(in the rows, 128 means zero)
Rotation paths and how fast each direction turns (degrees each step)
Each turn is a multiple of 5 degrees from 10 to 175, or 0.
Each row of a path follows its step; steps can be skipped.
path 1
step 1: [128 131 121 125 117 133 128 117 130 130 129 131 135 130 123 126 136 131
 115 125 133 126 136 123 125 124 134 129 120 123 136 137 128 124 127 120
 125 126 127 137 123 130 131 136 124 122 122 134 131 136 135 128 132 129
 133 125 128 133 122]
step 8: [132 120 133 122 133 128 130 127 122 122 135 134 134 119 131 124 131 122
 128 127 130 131 125 136 124 127 123 133 138 130 136 118 123 130 128 127
 122 131 131 133 128 128 122 118 134 132 119 128 114 124 123 133 131 126
 126 130 122 135 128]
step 15: [124 131 134 134 123 127 145 127 133 130 125 131 121 128 126 134 125 131
 133 126 125 126 128 119 124 129 132 133 127 138 127 138 130 126 129 123
 131 138 128 130 130 119 127 132 136 129 121 131 137 127 120 126 134 129
 131 138 131 123 123]
step 17: [125 120 130 128 133 112 132 126 130 131 129 135 124 132 120 130 132 127
 131 132 130 128 135 132 132 123 125 128 129 124 126 133 132 134 126 138
 130 127 131 129 127 119 143 124 133 130 130 128 133 132 136 131 130 124
 141 138 130 129 131]
step 18: [134 130 134 123 125 128 125 134 129 127 139 126 134 136 134 131 124 128
 111 137 124 131 135 123 131 137 132 130 122 126 124 131 130 135 127 128
 126 131 124 123 119 139 129 131 124 124 125 121 130 129 134 126 126 125
 138 127 130 136 127]
step 19: [136 122 123 126 121 117 125 131 123 124 127 125 126 119 129 129 123 130
 131 128 133 127 136 117 137 129 123 123 115 134 122 127 120 122 128 130
 126 123 122 128 131 127 135 121 136 128 124 128 135 116 126 128 136 127
 127 132 127 126 126]
step 20: [119 132 128 125 133 139 117 128 119 126 138 135 123 116 129 130 118 132
 125 126 121 119 129 124 129 134 130 125 135 131 122 120 127 133 129 127
 130 134 128 133 126 126 133 131 131 129 124 128 134 126 123 118 124 133
 133 122 128 130 129]
Directions:
[130 127 127 130 127 126 130 127 126 129 130 129 130 127 125 128 129 126
 128 128 127 127 127 127 128 128 126 129 127 130 128 127 128 129 128 127
 127 128 129 131 130 126 129 126 127 123 127 128 127 129 129 127 129 128
 127 129 128 127 127] | 160
[130 127 125 131 126 128 129 129 129 127 128 129 131 128 129 129 129 129
 128 130 129 128 128 126 126 125 128 126 129 128 129 126 126 129 127 125
 126 126 126 126 127 130 128 127 128 129 128 126 131 131 126 128 128 127
 127 128 129 126 128] | 125
[127 128 129 129 128 126 126 126 128 127 129 128 125 129 128 128 128 128
 127 125 128 126 127 127 126 127 128 125 127 128 129 125 130 127 131 129
 126 129 129 128 130 130 127 129 127 129 129 128 128 132 129 129 129 127
 129 130 131 128 126] | 70
path 2
step 0: [135 123 128 128 123 116 123 124 127 122 127 129 132 136 123 126 112 130
 127 121 134 118 125 126 129 126 124 127 136 124 125 125 121 118 129 123
 125 134 120 127 125 122 135 127 121 127 127 123 135 129 123 123 127 133
 128 118 132 132 124]
step 3: [131 129 134 132 127 127 127 128 113 122 142 120 133 125 128 124 132 129
 119 134 126 124 133 125 119 132 123 132 132 133 137 127 121 124 125 132
 127 135 130 128 124 128 130 132 126 123 128 138 125 130 121 125 131 132
 121 131 121 117 134]
step 7: [138 129 131 132 131 121 130 134 126 134 129 129 124 131 117 123 117 132
 124 129 128 126 126 122 115 124 126 126 134 122 133 118 123 129 128 131
 126 129 124 136 118 132 132 141 129 132 131 127 129 136 131 129 121 129
 131 132 136 132 134]
step 10: [134 120 132 140 126 137 129 129 126 127 136 128 132 124 133 123 135 123
 127 125 129 127 123 128 134 129 122 133 131 130 136 118 125 131 129 137
 131 128 124 133 128 121 128 124 123 118 133 132 119 120 128 126 120 131
 139 136 127 123 128]
step 16: [140 129 130 124 124 126 122 128 118 128 125 126 123 132 132 127 127 136
 136 125 134 126 126 128 121 112 129 120 120 134 132 138 129 133 132 140
 130 129 127 130 130 125 129 121 129 124 130 128 128 136 135 128 126 136
 127 124 135 134 132]
step 18: [126 130 125 124 131 132 125 126 128 129 126 121 132 132 121 126 124 121
 120 127 131 122 129 136 130 124 136 122 115 132 124 120 131 116 123 124
 126 126 127 132 127 121 135 130 121 117 133 117 126 125 129 121 127 128
 118 120 128 131 124]
step 20: [129 123 128 128 130 118 126 128 129 139 120 119 125 122 128 132 130 124
 130 127 131 123 124 127 132 123 112 123 124 133 123 122 124 130 140 124
 125 123 127 127 123 134 119 120 126 131 127 125 136 130 132 120 137 133
 125 127 125 128 121]
Directions:
[131 128 130 128 129 129 130 127 127 125 126 128 130 129 128 127 129 127
 129 129 129 131 129 130 128 126 129 129 125 131 129 129 128 128 128 130
 129 128 128 127 131 130 129 128 126 130 129 131 127 127 126 128 127 129
 128 129 127 127 129] | 55
[129 127 129 130 128 128 126 127 130 126 129 129 127 131 130 128 131 127
 131 127 126 128 129 130 126 129 129 127 129 128 127 130 129 128 129 126
 129 126 127 130 128 126 126 131 128 127 128 127 128 128 130 128 126 127
 131 128 129 127 129] | 20
[127 126 126 130 126 126 128 128 127 127 131 128 130 129 127 128 129 128
 128 126 130 129 128 127 130 127 127 130 127 129 126 127 127 129 129 128
 129 127 128 128 129 125 127 126 130 131 128 126 128 129 128 128 130 129
 129 129 131 125 126] | 70
[129 128 129 127 127 127 131 128 126 131 129 126 129 130 125 126 125 130
 129 127 126 128 129 130 127 128 129 126 126 129 128 129 125 126 131 127
 128 126 129 128 129 128 128 127 129 129 127 126 129 128 129 128 127 129
 129 127 126 130 127] | 160
path 3
step 4: [125 131 129 129 133 132 126 124 130 129 130 133 142 134 131 133 131 124
 121 125 129 128 129 126 144 136 126 139 127 127 120 115 125 128 127 123
 121 132 128 134 127 132 120 121 130 129 126 124 117 114 126 125 134 125
 130 128 123 133 129]
step 5: [123 132 125 130 134 131 130 133 127 141 124 128 119 125 128 124 132 129
 122 132 122 138 127 138 128 125 130 130 131 119 124 120 127 123 129 127
 139 131 125 137 128 138 127 129 126 123 133 130 132 130 127 111 136 119
 128 132 119 126 135]
step 6: [120 129 124 131 132 127 129 126 140 130 126 120 126 118 131 118 119 127
 136 124 122 125 126 126 126 125 118 130 127 125 137 114 119 129 123 133
 131 123 134 126 125 131 130 130 134 137 132 134 129 128 118 133 136 125
 121 136 132 130 125]
step 7: [121 131 121 127 124 129 127 131 122 128 129 127 128 125 131 124 129 123
 135 126 132 128 119 129 111 127 129 133 136 137 128 134 131 132 138 138
 123 129 125 132 142 130 128 131 128 136 127 126 130 121 119 122 123 131
 122 142 130 125 124]
step 12: [130 124 123 124 128 128 127 123 117 128 126 125 123 131 129 134 125 131
 121 135 133 122 121 135 135 129 122 133 139 130 119 128 119 124 122 123
 126 132 126 130 135 132 129 119 127 126 138 128 122 144 124 140 127 128
 137 127 126 122 123]
step 19: [132 125 131 129 136 127 130 137 131 134 133 121 125 126 129 124 130 132
 132 127 124 138 130 127 127 121 126 133 124 143 128 130 136 132 131 126
 118 129 124 126 132 121 120 124 127 128 129 131 127 141 127 138 139 123
 121 123 140 131 120]
step 22: [128 132 132 123 126 121 136 128 127 134 126 131 135 127 121 136 137 127
 119 130 127 123 133 126 129 120 125 133 130 130 123 120 118 123 122 131
 128 126 131 141 119 128 125 130 133 123 131 136 114 119 125 119 121 135
 131 123 136 130 130]
Directions:
[130 129 131 127 127 125 130 127 126 129 128 127 127 127 130 127 129 127
 128 127 127 129 130 129 128 129 126 126 129 130 130 131 127 130 129 128
 126 129 128 129 130 128 130 128 129 126 126 130 128 128 127 129 127 128
 126 126 129 126 128] | 35
[128 129 128 128 128 128 130 128 131 127 127 129 126 130 129 125 125 130
 128 129 131 131 128 127 125 126 125 127 128 128 128 129 129 128 128 128
 128 127 129 128 128 128 127 129 129 129 129 129 127 129 130 127 133 130
 126 128 127 129 129] | 80
path 4
step 4: [129 130 127 126 135 134 119 134 121 135 136 118 128 143 130 119 123 123
 130 136 124 134 136 131 129 121 126 133 129 126 121 133 130 128 133 130
 131 137 140 122 130 127 125 118 127 127 130 127 134 131 128 126 136 127
 121 128 137 127 118]
step 7: [122 133 127 127 135 128 130 126 125 126 122 126 137 129 136 133 129 132
 132 138 129 129 122 127 120 128 127 125 123 135 134 127 121 135 130 129
 128 119 134 133 138 130 131 124 134 135 117 131 126 135 115 132 128 138
 121 131 115 133 133]
step 14: [134 141 123 134 127 139 126 123 119 132 125 130 133 128 124 132 131 127
 121 128 113 129 131 132 124 132 126 135 133 135 134 136 123 129 134 126
 130 123 122 131 125 132 134 128 134 132 134 127 132 127 126 134 132 127
 136 129 127 147 135]
step 18: [121 139 121 135 132 129 130 130 134 129 125 132 132 126 133 131 134 131
 137 122 115 136 124 132 127 125 124 121 124 130 134 129 119 131 129 131
 126 133 125 113 133 124 127 124 132 128 120 132 126 125 120 132 138 131
 119 137 122 134 131]
step 19: [131 127 132 132 128 128 123 125 122 136 119 132 125 124 127 128 131 130
 119 136 130 127 118 136 129 127 123 117 129 130 126 131 119 133 131 122
 135 115 124 137 126 131 134 127 141 126 134 125 124 124 119 131 122 138
 122 130 133 126 117]
step 21: [132 128 131 122 134 128 132 117 117 129 126 123 128 137 126 132 131 124
 130 136 124 135 129 124 136 127 123 135 130 132 118 134 128 136 128 121
 123 126 136 121 122 148 125 129 129 130 129 129 138 123 124 126 135 128
 131 126 130 122 127]
step 22: [128 131 119 122 125 130 122 131 127 129 132 128 131 128 128 110 132 121
 132 119 122 128 131 124 122 127 136 125 131 132 126 136 125 129 134 121
 131 134 130 122 124 125 123 112 123 130 124 127 128 123 125 138 127 120
 128 129 122 131 115]
Directions:
[127 127 129 130 130 129 127 129 127 128 129 127 127 125 129 127 129 128
 127 128 126 127 127 128 128 127 128 127 126 127 128 128 126 129 127 128
 127 129 125 128 129 130 128 130 125 129 130 130 130 129 133 129 128 126
 128 128 128 128 131] | 125
[127 129 129 129 129 129 126 128 127 128 128 127 126 128 130 129 126 127
 130 129 129 129 127 128 128 127 128 128 124 129 128 129 127 126 127 126
 127 127 131 125 130 127 128 127 129 132 127 125 128 126 130 129 127 131
 128 128 127 126 127] | 125
[130 128 129 128 127 128 125 131 128 128 128 132 128 128 128 126 128 127
 129 129 129 125 130 126 128 126 130 126 130 126 129 128 129 131 127 126
 128 128 129 129 128 127 126 129 130 127 129 126 130 127 129 129 130 128
 127 128 129 126 128] | 160
[129 129 130 130 127 129 129 126 130 126 128 129 129 127 126 126 128 125
 127 128 128 128 129 127 129 126 126 130 126 129 129 128 129 127 129 131
 131 127 129 127 127 127 127 129 128 129 130 129 129 128 130 128 132 129
 126 129 129 129 125] | 175
[126 127 130 124 131 129 131 129 127 128 131 129 127 129 129 128 128 127
 127 127 126 127 130 128 130 129 127 129 129 128 129 127 128 128 127 130
 127 130 129 128 127 128 128 125 129 128 128 129 132 128 128 128 127 130
 130 129 128 127 127] | 85
path 5
step 4: [124 130 136 123 113 129 129 131 137 133 124 120 131 126 129 124 126 126
 134 123 128 127 126 125 124 126 130 118 123 122 123 133 137 133 123 126
 134 135 127 124 136 131 117 131 126 137 134 128 124 127 127 142 129 121
 118 129 130 136 127]
step 5: [122 125 122 128 142 123 124 127 127 124 117 138 126 140 130 137 129 127
 130 130 120 133 118 132 130 135 130 142 126 137 120 133 128 132 128 128
 135 133 129 130 134 128 123 126 131 126 137 122 130 129 130 131 126 129
 120 128 120 132 128]
step 6: [132 123 138 123 125 123 129 121 118 132 127 131 132 130 132 124 129 127
 120 133 118 129 143 119 132 127 133 122 123 125 135 133 131 129 134 124
 129 119 118 133 129 136 128 126 125 122 134 120 128 124 130 123 119 132
 130 127 126 119 125]
step 9: [127 128 133 120 122 129 128 125 135 137 135 131 136 131 126 122 125 127
 118 132 132 140 128 127 119 129 129 124 130 126 122 133 127 130 140 128
 128 126 127 134 133 129 133 121 116 130 131 122 117 133 121 125 122 129
 117 135 126 131 122]
step 14: [124 131 125 126 130 123 122 119 121 125 133 122 128 135 126 135 123 129
 128 132 136 134 134 134 123 138 128 133 126 123 116 127 129 131 129 128
 126 124 130 138 121 123 124 132 133 142 118 117 128 134 125 136 125 127
 119 131 126 130 122]
step 16: [121 133 130 116 122 130 123 131 133 136 129 125 139 117 132 125 138 124
 129 127 121 124 127 122 132 138 127 135 134 126 130 127 140 122 125 127
 122 138 121 131 136 127 126 138 129 130 131 135 126 130 130 131 135 131
 127 130 122 124 120]
step 19: [116 131 135 116 129 131 131 120 117 125 130 123 120 119 134 127 135 123
 123 129 127 127 137 123 129 131 132 128 129 136 124 130 134 134 123 129
 124 130 126 138 126 129 133 129 127 126 119 125 129 129 131 126 128 122
 130 128 137 120 114]
Directions:
[131 127 131 127 128 130 129 129 128 130 130 130 126 130 131 127 130 127
 128 128 126 130 127 130 129 128 128 128 131 126 128 126 129 128 128 127
 129 127 128 130 127 129 130 126 127 128 129 130 127 129 127 128 127 126
 129 127 126 126 126] | 115
[131 129 130 127 125 128 126 127 126 127 128 128 130 128 127 128 126 125
 126 128 130 131 127 129 127 128 129 127 126 126 127 129 129 129 132 126
 129 126 128 125 126 130 129 126 129 128 127 128 128 127 127 129 129 130
 129 129 129 127 131] | 130
